In the rows, 128 means zero.
Which row each row swaps with, under one turn or mirror
Z_89: [133 124 132 129 134 143 116 133 128 173 133 124 144 125 116 133 127  98
 120  91 120 129]
Z_763: [126 161 136 137 114 146 125 145 118 179 119 117 126 113 103 104 147 158
 114 113 141 123]
Z_799: [102 136 116 124 124 153 105 143 110 137 126 102 132 100 120 130 143 142
 113 124 125 115]
Z_874: [118 145 156 130 145 129 111 130 153 175 112 112 157 145 118 135 130 123
 146 168 116 100]
Z_911: [147 144 152 114 130 126 115 113 128 172 121 143 125 128 130 128 143 141
 144 147 175 112]
Z_328: [113 134 153 123 161 127 110 129 132 166 117  98 163 142 120 118 119 118
 128 170 118  98]
Z_353: [113 145 166  87 124 131 126 151  96 138 128 111 143 128 107 124 152 132
 122 157 113  96]
Z_689: [129 146 155 131 131 127 113 112 147 166 121 122 166 149 121 138 137 138
 119 171 107 108]
Z_284: [129 156 139 144 113 146 125 142 118 185 125 122 119 119  98 114 156 159
 109 115 140 118]
Z_475: [112 119 130 104 126 131 126 130 115 145  93  92 113 134 117 124 129  95
 119 129 153 105]
Z_702: [129 138 150 117 143 135 110 115 155 181 120 100 157 155 120 131 136 142
 126 161 112 103]
Z_610: [142 149 139 118 123 124 103 119 139 157 111 139 121 127 127 134 139 149
 146 153 167 124]
Z_678: [110 124 179 136 118 136 118 147 105 159 104 116 124 150 127 103 139 123
  96 134 133 140]
Z_268: [111 121 124 101 127 140 120 121 124 138 105  98 112 137 127 125 131  97
 112 130 152  98]
Z_144: [112 118 165 129 117 138 121 136 101 159 113 120 126 152 121  97 148 123
  89 135 144 140]
Z_730: [114 120 168 128 127 128 104 140 104 151 106 112 124 151 133  98 150 121
  93 126 138 138]
Z_425: [113 127 132 104 125 137 123 123 112 147  97  91 113 132 123 111 127  91
 121 125 159 108]
Z_280: [115 134 149 117 140 143 110 114 151 157 115 137 164 136 115 132 131 132
 137 158 108 103]
Z_846: [113 107 123 100 127 147 124 133 116 151 101  96 114 139 127 115 122 113
 117 126 151 106]
Z_476: [146 144 141 128 127 120 106 120 135 151 106 140 126 130 129 140 137 145
 138 146 172 122]
Z_644: [114 135 153 131 141 129 112 120 150 165 127 107 155 144 131 127 130 126
 140 171 113 105]
Z_513: [121 144 143 117 139 134 115 128 154 163 124 112 166 153 118 124 125 130
 135 164 113  94]
Z_98: [119 153 142 132 107 147 119 142 111 174 120 115 118 114  99 107 150 162
 111 118 146 118]
Z_422: [174 142 136 140 116 154 134 130 128 168 116 134 143 146 128 120 140 113
 105 150 134 131]
Z_417: [140 147 138 117 124 127 111 117 135 150 108 144 127 130 133 124 142 146
 141 146 172 126]
Z_697: [116 124 176 134 121 139 118 151 103 163 110 111 131 147 125  96 152 123
  92 133 140 137]
Z_790: [121 167 142 129 130 118 107 104 129 176 139 120 156 127 110 140 144 119
 127 114 144 101]
Z_727: [114 152 156  93 127 149 121 138  91 145 122 104 142 133  85 117 140 127
 119 155 124  95]
Z_390: [174 142 128 141 110 153 122 125 132 167 119 137 140 143 133 113 151 113
 111 148 138 113]
Z_829: [126 147 144 144 113 144 116 146 115 178 128 117 129 110  96 112 153 160
 117 116 148 121]
Z_772: [136 155 135 142 114 142 121 147 119 181 127 120 129 118  96 112 148 162
 110 125 144 125]
Z_784: [126 145 152 118 145 134 104 128 147 161 112 116 163 140 121 124 128 148
 127 175 117  96]
Z_212: [124 123 140 131 140 136 124 137 124 175 128 124 136 126 120 131 124  94
 119  99 115 132]
Z_647: [119 124 132 115 121 134 120 133 111 147  93  91 108 131 123 129 127  97
 119 127 154 102]
Z_296: [128 132 132 130 142 139 125 135 127 175 126 132 145 124 125 126 127  99
 127  96 119 133]
Z_620: [169 146 133 142 114 151 120 119 124 170 119 152 140 143 132 112 142 115
 106 145 140 117]
Z_225: [125 140 146 113 144 134 102 133 157 162 110 119 159 154 108 133 137 150
 121 169 114 114]
Z_260: [118 132 153  89 121 140 125 155  82 152 124 111 143 135 114 135 159 128
 125 158 117 105]
Z_768: [134 150 139 123 123 125 101 119 130 152 121 139 124 134 132 132 146 143
 142 156 176 111]
Z_517: [132 126 132 128 145 143 121 128 131 176 131 134 147 129 124 135 128  92
 129 103 122 132]
Z_692: [147 150 140 117 119 122 114 125 134 149 104 144 124 130 125 142 146 137
 134 144 174 122]
Z_115: [112 123 162 135 128 138 109 136 101 158 101 121 120 146 127  92 142 120
  87 127 142 130]
Z_531: [125 145 149  83 122 136 123 152  98 135 113 104 136 135  97 137 150 134
 116 154 116 104]
Z_903: [115 141 161  85 122 134 124 144  92 148 111 111 150 139 110 130 140 111
 116 157 113  85]
Z_840: [129 171 133  97 146 127 125 134 102 178 138 126 145 123 124 118 113 111
 120 149 127 111]
Z_235: [125 145 148  85 113 129 130 143  92 136 128 106 145 142 105 134 152 136
 113 155 120 101]
Z_877: [114 140 155 107 118 138 119 147  83 140 122  97 147 137 107 127 143 121
 104 165 106 105]
Z_33: [166 139 137 141 115 159 124 120 131 174 128 135 134 146 135 108 141 113
 110 152 136 130]
Z_584: [ 87 140 134 110 121 122 135 135 136 174 108 130 140 117 129 111 129 151
 104 148 115 106]
Z_623: [172 141 138 134 112 156 128 132 135 172 121 136 146 150 133 117 144 115
 107 143 129 124]
Z_585: [ 99 138 115 125 127 144 101 138 111 136 124 109 128  99 123 138 127 135
 110 129 114 117]
Z_929: [113 127 168 131 115 133 119 142  98 160 109 113 124 150 126 102 150 122
  86 128 148 137]
Z_16: [117 143 162  97 122 141 122 151  95 157 118 106 139 134 100 134 152 101
 125 163 114  92]
Z_68: [105 131 109 122 125 150 103 144 111 127 113 108 134 108 118 141 142 136
 115 124 121 114]
Z_373: [113 127 137 121 128 140 117 135 123 150  93  89 107 134 125 124 126  97
 119 130 160 110]
Z_729: [127 146 150  87 104 131 125 141 104 146 116 131 139 131 109 136 146 145
 116 156 111  92]
Z_896: [117 172 138 135 129 110 113 106 123 176 132 124 154 124 102 141 139 122
 119 127 144  96]
Z_733: [122 171 151 135 138 118 104 102 128 173 130 115 148 127 105 142 146 117
 128 124 144 101]
Z_83: [124 126 130 136 148 142 118 142 118 176 131 131 136 132 120 130 131 101
 118  98 122 137]
Z_738: [170 139 133 145 118 158 124 123 135 170 120 136 139 143 139 122 141 112
 108 149 133 129]

Z_16 swaps with Z_225
Z_702 swaps with Z_260
Z_911 swaps with Z_846
Z_280 swaps with Z_727
Z_840 swaps with Z_584
Z_89 swaps with Z_829
Z_373 swaps with Z_692
Z_689 swaps with Z_877

Which row each row swaps with, under one turn or mirror
Z_315: [124 142 143 128 117 127 159 145 147 136 107 113 125 104 117 136 156]
Z_383: [125 120 100 113 104 123 138 152 138 139 121 159 128 108 134 141 137]
Z_526: [141 115 115 102 130 119 116 111 109 131 137 117 109 126 116 148 126]
Z_582: [116 120 118 136 119 150 124 148 146  94 126 120 124 124  94 126 105]
Z_977: [138 111 124 109 124 119  99 126 125  96 142 140 126 124 126 110 118]
Z_470: [110 149 127 149 101 120 138 113 167 137 138 117 120 106 142 120 119]
Z_856: [136 128 120 110 116 118  97 111 129 105 144 126 133 133 123 100 139]
Z_501: [134 137 122 111 105 127 103 114 142 128 132 120 134 139 116 102 160]
Z_198: [130 161 132 142 120 117 144 145 128 121 117 133 102 114 125 141 110]
Z_676: [114 144 136 154 142 127 140 133 140 150 120 100 132 127 135 110 120]
Z_92: [128 112  97 116 105 124 136 139 129 130 120 158 110  99 134 132 146]
Z_101: [105 144 114  98 119 134 109 135 132 148 133 122 110 112 136 149 146]
Z_66: [116 111 131 125 100 128 153 122 153 132 106 128 131 133 102  99 134]
Z_792: [130 116 104 142 130 131 133 142 118 126 114 117  97 104  93 124 142]
Z_47: [112 148 126 158 141 127 127 127 141 133 115  98 136 118 132 102 131]
Z_272: [113 144 132 116 109 143 116 117 146 145 134 124 147 136 125 111 159]
Z_181: [112 107 113 127 124 124 125 115 132 108 139 130 156 120 157 116 115]
Z_69: [119 131 147 157 120 111 139 110 160 131 139 105 134 122 136 116 133]
Z_76: [118 164 137 145 110 134 145 126 136 121 121 130 108  99 134 127 107]
Z_836: [109 146 122  93 109 134 119 130 130 151 125 121 112 111 144 147 138]
Z_788: [122 165 132 145 120 123 151 125 136 118 113 129 109 108 134 135 110]
Z_216: [128 136 131 115 112 120  94 120 143 118 142 119 140 133 127  94 149]
Z_380: [134 101 145 151 142 128 134 134 124 111 150 106 127 125 114 121 125]
Z_244: [113 116 110 131 133 123 115 128 148 118 132 122 156 128 160 115 117]
Z_248: [117 128 115  97 121 124 107 131 120 140 135 113  98 109 130 153 143]
Z_48: [112 116 117 144 121 157 130 149 141  94 132 126 123 130  98 122 118]
Z_698: [127 139 145 128 117 124 158 146 145 128 106 115 121 101 113 135 157]
Z_879: [132 106 147 151 144 130 133 140 127 112 152 103 128 123 118 122 124]
Z_43: [137 100 112 129 107 128 149 145 142 127 132 103 103 116 101 146 142]
Z_418: [ 98 123 130 143 117 156 132 138 137  88 128 118 130 125 107 115 123]
Z_564: [134 113 127 111 114 124  94 116 131 110 146 132 134 138 116 102 128]
Z_149: [130 101  96 128 104 128 130 136 154 109 138 112 108 117  99 135 114]
Z_40: [124 120  98 119 104 115 139 147 131 136 117 154 121 101 139 138 142]
Z_718: [119 127 116 108 130 128 104 113 119 146 141 106 102 122 132 151 138]
Z_398: [119 109 126 133 128 126 150 129 126 155 134 109 106 130 134 133  97]
Z_339: [128 104 116 135 124 133 147 132 122 123 109 120 105 112  86 116 141]
Z_80: [102 148 127  98 111 140 121 145 141 140 124 132 122 106 152 136 140]
Z_49: [110 104 108 134 127 121 119 127 135 110 137 125 157 124 154 114 119]

Z_244 swaps with Z_92
Z_879 swaps with Z_698
Z_216 swaps with Z_248
Z_101 swaps with Z_856

